(in the rows, 128 means zero)
A state moves one step at a time under one of 8 hidden systems, and each row is a state written as 20 numbers. Each run below is a few steps of one system.
path 1, Q777, 8 rows:
[[167 136 136 136  85 112 188 151 143 106 136 177 176 155 174 140 165 138
  118 135]
 [176 141 139  83 103 124 155 159 145 133 119 128 185 185 169 136 125 136
   83 147]
 [129 181  92  81 104 121 134 137 106 122 113 127 192 189 140 153 121 118
  101 109]
 [116 147  98  58 106  90  94 140 146 140 135 121 164 162  96 144  91 103
   92  98]
 [118 143  82  77 128 126  75 129  84 139 118 112 126 129  76 144  69 108
  105 131]
 [ 84 145 115 114 139 143  78  97 120 174 122 114 101 114  59 133  96 100
  132  98]
 [104  97  90 150 168 136  88  99 133 129 138 114  87  75  85 104  87 103
  154 116]
 [123 101 138 168 131 154 125  96 113 144 144 154  66  59  86 114 127 123
  168 140]]
path 2, Q614 (8 x 20):
[[169 121  90  44  82 122 131 113 151 130 176 130 149 128 112  87 115 121
  138 119]
 [156 160 111  44 110 172 121 116  66 140 138  95 131 118 117 123 103 124
  134 147]
 [ 87 180 125  72 142 151 122 107 114 144 138  68 143 118 133 135 122  92
  150  74]
 [104 116 101  92 147 106 118 138 130  99 169 102 127  62 132 146  87  73
  147  92]
 [117 126 152 130 138 147 127 144  78 138 134 134  94  48 112 182  92  86
  132 141]
 [ 98 141 160 188 180 167 141 122 136 159  95 121 126  93 140 162 108  79
  127 103]
 [121 102 115 203 140 118 160 124 175 123 138 186 137  88 131 137 123  84
  141  99]
 [187  93 151 168 108 152 164 131 147 157 126 197 124  96 120 132 116 118
  114 167]]
path 3, Q644:
[[141  86 142 129 154 131 130 145 145 130 155 127 103  41 128 145  76  79
  131 132]
 [139 120 135 189 150 173 156 124  91 138 112 162 109  64 129 159 105  95
  139 147]
 [127 110 161 196 148 141 167 123 185 152 125 167 135  90 145 142 128  85
  132 103]
 [178  95  90 174 129 134 175 134 155 105 137 186 159 101 155 119 110 101
  130 137]
 [185 132 146 143  88 163 177 121 147 174 120 197 156 128 122 136 127 114
  111 149]
 [159 159 103 129 131 168 169 107 166 153 110 143 198 158 156 119 114  90
  118  98]
 [146 148  78  88  77 116 146 117 145 137 154 181 180 137 103 133 111  88
  123  97]
 [171 141 117  52 113 160 125 125 133 172 132 118 158 122 111 131  70  88
  100 129]]
path 4, Q644:
[[104 169 192 111  97 154 143 128  72 164 128 133 101 100 110 176 155 127
  138 134]
 [ 95 131 144 138 187 118 134 150 156 101 125  71 148 112 191 147 119  95
  131  90]
 [121 108 107 148 100  75 131 164  87  79 148 188 114  92 115 174 122 125
  121 146]
 [158 106 199 147 152 149 126 160 147 170  91 118 114 129 142 151 104 133
   79 171]
 [ 99 148  81 214 160 131 136 115 117 106  84 157 155 165 136 137 136 125
  125 109]
 [145  80 135 131  97  76 119 137 209 141 150 174 126 145  97 108 130 137
  108 124]
 [192 121  83 124 139 180 127 113 102 130 101 124 142 157 131  84 102 155
  116 178]
 [ 95 175 140 129  92 147 134  79 143 179 120 149 135 168  88 117 171 133
  145  91]]
path 5, Q614 (8 x 20):
[[121 165 122 121 160 164 148 136  54  94 115  81 137 111 182 150 131 124
  148 137]
 [ 75 148 178 119 127  90 149 150 154 120 154 112 141 107 161 173 155  97
  138  78]
 [146  92 116 145 156  95 130 182 120  86 126 139 138  93 161 172  79  99
   96 150]
 [102 157 169 172 111 128 138 145  91 156  94 182 124 131 105 197 136 119
  102 135]
 [123 112 132 181 168 118 117 136 200 153  88 136 156 164 131 130 103 110
   86 109]
 [143 109  72 171  92  99 126 115 133 119 131 214 131 140  80 118 128 136
  125 135]
 [172 114 161 114 109 159 111 112 155 195 108 138 111 159  87  96 120 157
  102 165]
 [134 150  62 137 140 165 123  75 121 125 110 115 150 179 123  67 144 151
  151 116]]
path 6, Q502:
[[112 159  52 158 147 162 146  86  87  99 126 137 146 115 131 112 129 104
  171  99]
 [134 107 173  73  85 109 137 123 176 155 185 134 106  88 107 119 140 114
  145 111]
 [174 133 104 120 164 196 147 125  76 118 111  96 137 102 168 119  94 120
  136 163]
 [ 70 173 176 125 102 123 148 116 124 148 146 135 122 108 120 167 172 104
  155  77]
 [170  94 117 109 165 129 142 157 176 114 136 100 161 104 177 123  75  89
  108 127]
 [124 162 138 144  90 136 154 140  55 134 119 186 128 108 111 191 137 114
  122 144]
 [127 123 183 132 162 145 121 129 202 187 101  97 140 146 139 127 109 105
   95 110]
 [130 140  48 171 127 124 146 121 103  96 118 186 167 125 124 145 107  93
  129 111]]
path 7, Q596, 8 rows:
[[ 82 116 181 120 162 122  80 121 154 155 124  61  77 125 110 113 134 147
  134 118]
 [102  97  83 164 162  89 115 142 106  47 141 111 107 111 155 116 135 148
  155 130]
 [117 104 198 126  97 102 123 141 126 135 154 136  69 103 109 131 171 172
  142 156]
 [123 123 158 180 183 140 139 149 116  98  92  87 122 147 192 129 150 161
  126 153]
 [ 81 142 148 160  94  76 150 129 143 103 146 164 128 146 133 143 198 148
  151  95]
 [170  98 171 120 126 100 139 173 169 119 121 119 141 167 173 122 138 166
   88 167]
 [105 180 117 143 104 121 134 128  74 114  96 146 149 195 132 150 173 168
  119 134]
 [101 132 158 102 127  88 101 137 203 154 121 100 148 189 126 120 137 137
   96  96]]
path 8, Q95:
[[121 122 118 135 124 127  91 130  53 106 116 121  77 137  97 123 141 186
  134 179]
 [ 73 131 176 148 154 123  96 114 134 137 116  75  79 143 122 110 170 171
  149 121]
 [101  97  94 160 154  79 101 143 113  53 134 107 101 137 142 105 147 173
  143 140]
 [122 109 184 126  97  98 122 146 100 113 147 130  75 123 124 130 180 190
  141 169]
 [115 129 160 147 174 136 120 145 104  99  98  62 111 153 181 119 157 176
  130 153]
 [ 76 141 135 144 115  62 122 153 112  77 132 130 126 165 142 150 180 167
  131 116]
 [142  94 172 101 126  83 104 178 133 109 128  97 106 153 145 131 135 181
   94 175]
 [106 166 139 134 132 128 107 145  57 115  87 107 123 179 135 154 152 175
  109 158]]
path 9, Q37:
[[121 157 127 116  99 105 152 120 167 119 133 130 176 199 158 109 183 152
  132  97]
 [146 141  92  69  90  85 131 149 129  92 146 127 174 187 150 120 142 153
  110 126]
 [125 170 123  52  86 115 104 138  79 131 125 109 143 180 111 142 136 157
  108 139]
 [ 84 158 110  67 142 106  69 133 101 125 120  65 126 162 107 137 110 135
  114 111]
 [ 84 117 103 101 129  78  67 146  88 103 141 111  90 109  83 151  99 130
  122 128]
 [110  99 149 137 152 122  74 141  86 131 117 103  61 100  91 136 105 155
  119 170]
 [ 84 113 134 199 181 139  99 115 101 118 105 108  72 101 115 126 133 142
  152 135]
 [105  78 150 200 154 104 128 126 159 103 141 138  79  94 132 109 156 146
  157 129]]
path 10, Q596, 8 rows:
[[ 69 148 131 118 116  71  88 156  73  99 125 125 106 143 104 176 140 150
  115 127]
 [ 92  98 167 142 162  79  74 166 152 129 107  96  96 142 117 151 110 146
   88 138]
 [ 94 106 103 194 146  80  93 147  99  84 106 151  98 146 110 141 136 165
  118 149]
 [108  90 172 173 130  97  96 128 164 147 116 138  78 151  93 110 155 178
  119 148]
 [130 101 108 195 158 118 118 124 133  89 102 124 114 172 150  85 160 186
  135 155]
 [113 123 149 140  94 105 129 102 151 125 143 138 104 167 116  84 200 189
  156 125]
 [151 118 136 112 139 123 129 133 148  99 126  76 134 178 177  78 164 186
  131 150]
 [ 99 168 129  89  94 102 132 122  97  96 147 106 132 174 144 119 193 174
  154 118]]
path 11, Q95 (8 x 20):
[[116 113 207 118 128 136 153 131 149 142 164 100  89  68 150 132 158 125
  160 121]
 [129 123 106 165 174 131 156 156  94  63 121 109 143  99 198 148 121 115
  140 135]
 [108 131 192 142  90  87 163 161 138 127 147 172 127 108 142 185 165 120
  122 119]
 [166 107 151 146 167 133 140 176 139 119  93 109 154 144 184 149  96 127
   79 165]
 [106 174 134 157  93 109 143 139 105 139  97 185 165 179 117 179 152 129
   98 119]
 [149 102 146 113 137 107 102 146 204 161 106 115 151 179 124 114 101 135
   73 132]
 [145 156  62 127 104 137 110 111  80 130  98 166 150 183  89 123 118 149
  107 149]
 [115 136 153  89 114 137  97  91 180 191 130 104 115 160  82  89 137 139
  127 105]]
path 12, Q37 (8 x 20):
[[ 77 138 149 128 135 125 106 105 171 180 134 129 114 103  81 143 112  80
  133  71]
 [166  70  86 144 155 122 115 145 150 112 133 147 125  85 120 120  59  99
  109 149]
 [146 138 148 165 105 183 148  98  93 179 113 181 103 100  86 139 131 122
  137 151]
 [131 119 130 156 179 171 133  93 194 159 114  94 137 124 145  82 117 102
  145  95]
 [150 113  77 147  98 118 170 116 139  98 169 193 149  87 128 121 127  93
  158 109]
 [198 120 176  90  99 176 160 121 148 176 136 133 132 121 140 105 130 136
  122 163]
 [124 183  91 122 149 181 161  99 110 130 111 109 182 135 164 128 122  87
  146  88]
 [121 128 143  70  85  93 140 134 180 146 179 145 148 103 115 143 122  85
  129  84]]
path 13, Q997, 8 rows:
[[144  76 182 139 145 108 112 154 151 115 128  95  82 131 150 102 147 183
  121 174]
 [104 143 154 165 116 111 133 136  81  97 114 134 105 163 143 135 194 190
  140 153]
 [113 110 190 115 119  82 118 148 183 128 138  99 116 168 147 111 174 173
  119 126]
 [141 118 125 121 114  84 125 168  92  68 126 124 128 167 161 131 158 188
  113 171]
 [113 149 190  87  90 102 110 142 127 155 122 114 116 181 113 139 169 177
  104 142]
 [111 123 122 116 155  84  88 161 127  89 106  75 133 187 155 124 130 172
   96 143]
 [ 96 131 139  92  85  68  86 148  97 117 141 135  99 157  83 147 149 171
  113 141]
 [127 101 158 111 157 117  72 149 128 136 102  71  92 158 118 113 113 176
   95 169]]
path 14, Q502:
[[130 126 186 115 135 163 141 104 197 196 135 109 123 107 124 114 126  97
  132  98]
 [155 139  61 147 137 165 169 112 105 105 133 158 166  94 149 127 103  80
  150 114]
 [140 139 191  90  75 140 156 123 147 186 158 157 119  96 103 151 142 105
  131 120]
 [162 146 107 128 172 198 152 115 125 144 100  99 167 123 166 118  88  88
  122 126]
 [ 97 169 130 116  81 119 156 116 125 150 153 179 148 104 102 170 142  81
  144  78]
 [184 104 140  87 144 160 133 138 169 168 125 111 148 106 139 121  64  89
   95 140]
 [112 181 104 149 115 168 145 106  61 149 109 168 141 111 100 172 119  91
  136 115]
 [124 116 164 107 136 134 123 115 210 190 139 118 134 112 109 123 100  80
  116  88]]
path 15, Q777:
[[117 127 146  91 117  84  89 155 176 156 112 119 152 184 109 144 109 132
   69 116]
 [114 149  55 120 140 116  81 131  71 105  98 124 139 169 100 136  94 140
  104 138]
 [ 87 135 129 110 104 106  77 101 153 176 128 140 104 155  50 123 125 130
  118 101]
 [127  97  70 128 171 134  73 109 114 109 121  91  94 121  98  82  90 144
  138 145]
 [ 93 136 135 140 102 139 114  80 104 147 149 146  72 102  69 109 162 146
  177 119]
 [137  81 146 135 172 145 115 113 165 122 145  74  82  95 143  71 128 148
  161 138]
 [117 134 139 157 117 141 164 115  77  91 154 139  95  86 150 125 183 150
  188 137]
 [136 103 212 126 135 121 154 148 182 133 147  97 113 110 176 120 163 144
  135 132]]
path 16, Q997:
[[121 138  63 147 131 108 136 123 164 122 123 172 185 143 121 139  95  75
  113  82]
 [180 110  85 102  96 142 130 116 145 155 141 181 147 109  84 119  76  92
  110 136]
 [155 154  84 137 145 201 127  86 108 169  91 133 149 137 104 107  91 104
  125 129]
 [ 99 146  69 132 140 146 122  79 154 141 140 131 146 117  99 102 113  83
  160  65]
 [163  98  79  99 128 150 136 106 137 119 171 132 122  63 116  94  87  90
  159 124]
 [147 155 126 122 133 209 158  91  82 157 128 124 119  76 125 124 117  98
  164 131]
 [101 150 130 145 166 163 157 102 155 138 136 102 146  88 158 129 124  70
  164  69]
 [141 112 111 129 123 121 173 140 133  97 171 158 142  55 156 148 111  73
  151 109]]

Name the system that made each run.
path 17:
[[ 67 175 158 135 135 102 138 145 138 130 114 116 160 149 155 184 147  98
  115  74]
 [134 104 120 122 113  57 123 183 160 102 137 161 159 139 138 170 100 112
   80 128]]
  Q596
path 18:
[[112 102 125 155 168  99 113 153 109  62 126  82 102 133 174 113 149 173
  141 151]
 [109 116 176 160 106  93 124 148 103 110 127 146  84 143 124 141 184 191
  129 162]]
  Q644
path 19:
[[133  96 103 116 137  73  79 164 163 122 112 132 142 162 106 138  79 128
   70 139]
 [116 131  91 142 118 118  74 122  79 136  99 154 100 160  60 132 109 159
  106 158]]
  Q596
path 20 (2 x 20):
[[192  77 140 129 107 128 130 131 186 157 128 163 124 144 112  89 115 150
  101 165]
 [147 163  88 153 128 185 137  87  80 136  90 137 141 173 124  95 147 158
  142 148]]
  Q596
path 21, 2 rows:
[[135 105  90  84 107 115  76 104 125 129 149 114  93 141  70  75 120 164
  139 145]
 [119 142 138  99 140 175  97  86 102 157 125  70  84 129 100  84 140 159
  159 138]]
  Q644
path 22 (2 x 20):
[[142  85 177 104 112 108 149 133 199 138 183 127 108  79 139 110 141 115
  148 115]
 [174 132 122 139 134 164 168 148  58  89 119 128 135 111 182 139 133 144
  133 179]]
  Q596
path 23 (2 x 20):
[[143 128 146 159 133 156 157  90 186 145 122 122 139 166 154  68 179 157
  154 115]
 [154 134  85 107  88 118 164 108 134  88 166 146 155 151 151  82 173 154
  166 120]]
  Q644
path 24, 2 rows:
[[123 147 161 192 121 172 173  89 150 168 115 170 127 121 127 124 169 117
  155 109]
 [154 104 107 166 143 124 173 122 198 102 141 144 166 130 180  93 143 114
  145 105]]
  Q997
path 25:
[[144 108  50 180 145 115 130 134 127  94 113 180 157 125 125 134  86  99
  113 127]
 [155 126 126 129  87 156 134  92 151 194 131 189 123 118  63 116 115 109
  124 128]]
  Q997
path 26, 2 rows:
[[107 147 123 127 114 109 124 140 146 162 117 172 160 126  94 184  91  69
   90  94]
 [139 116  95 145 139 133 104 127 147 165 104 168 143 123  79 146  58  81
   88 123]]
  Q614
path 27, 2 rows:
[[122 140  77 139  95  98 108 138  61  97 117 179 125 159  93 148 128 157
  112 154]
 [111 112 170 112 137 115  75 122 171 171 112  88  97 171  93 101 132 166
  106 135]]
  Q502
path 28 (2 x 20):
[[121 153  87 121 108 133 151 124  43  70 153 138 125 102 143 140 153 136
  169 135]
 [115 135 219  86 134 127 134 155 158 158 138  77 120 113 158 154 137 119
  116 119]]
  Q614
path 29 (2 x 20):
[[114 124 170 163 130 109 132 119 210 157 110 136 142 184 133 106 165 148
  112 105]
 [171  89  63 143 113  97 126 135 137  80 135 167 143 158 130  88 126 162
  121 158]]
  Q614
path 30, 2 rows:
[[ 82 147 112 171 177 121 133 128 119  76 110  83 139 152 183 122 161 143
  151 103]
 [122  95 142 115  96  46 136 172 157  80 171 149 128 122 145 144 152 141
  124 126]]
  Q502
path 31 (2 x 20):
[[145 111  70 149 144 115 160 120 173  76 150 134 169 127 176  91 133 112
  153  99]
 [175 132 152  89  55 125 173 135 120 134 166 178 136 124 129 129 164 143
  135 152]]
  Q37
path 32 (2 x 20):
[[163 146 139 116  83 142 174 145 102 148 136 191 157  96 127 179 113  87
  111 137]
 [147 157 149 137 141 174 150 131 138 184  89 143 168 131 134 168  89  77
   92 120]]
  Q596
path 33 (2 x 20):
[[138 105 129 119 145  82 114 195 113  90 116 121 141 130 159 175  89 124
   78 157]
 [109 146 164 137  99 108 104 150  98 166  98 169 115 148  79 188 122 134
   84 146]]
  Q997
path 34:
[[125  92 146 161 144 142 143 110 124 105 159 119  72  66 139  95 159 143
  183 139]
 [128 113 146 172 148 140 171 131 114  83 148 120 106  84 185 119 170 141
  175 136]]
  Q95
path 35:
[[183 125 133 132 161 203 143 106 152 167  96 102 145 138 153  88 103 125
  119 150]
 [124 164  85 128  91 143 171  85 127 118 155 161 160 134 130 105 171 116
  176  84]]
  Q614
path 36:
[[153 134 151  83 164 173 126 134 151 167 111  70 151 116 153 128  76  92
  103 124]
 [ 91 173  93 137 121 130 142 123  78 121 128 162 150  98 112 186 112  74
  136  92]]
  Q502
path 37:
[[173 134 170 157 113 167 160 142  91 150  93 159 124 141 145 145 144 159
  108 188]
 [ 90 161 145 166 139 118 137 118 173 145  94 127 165 196 147 129 168 135
  115  86]]
  Q997
path 38 (2 x 20):
[[119 143 112 173 135 115 166 154  75  64 121 149 146 123 184 164 156 134
  141 137]
 [132 126 208 105  86 105 150 145 185 173 145 153 132 129 127 153 151 121
  108 116]]
  Q997
path 39 (2 x 20):
[[115 127 188  91 107 121 151 143 105 120 174 111  91  62 145 154 156 123
  162 130]
 [122 135 165 139 162 143 161 162  90  93 125  90 126  85 197 167 133 115
  138 138]]
  Q644
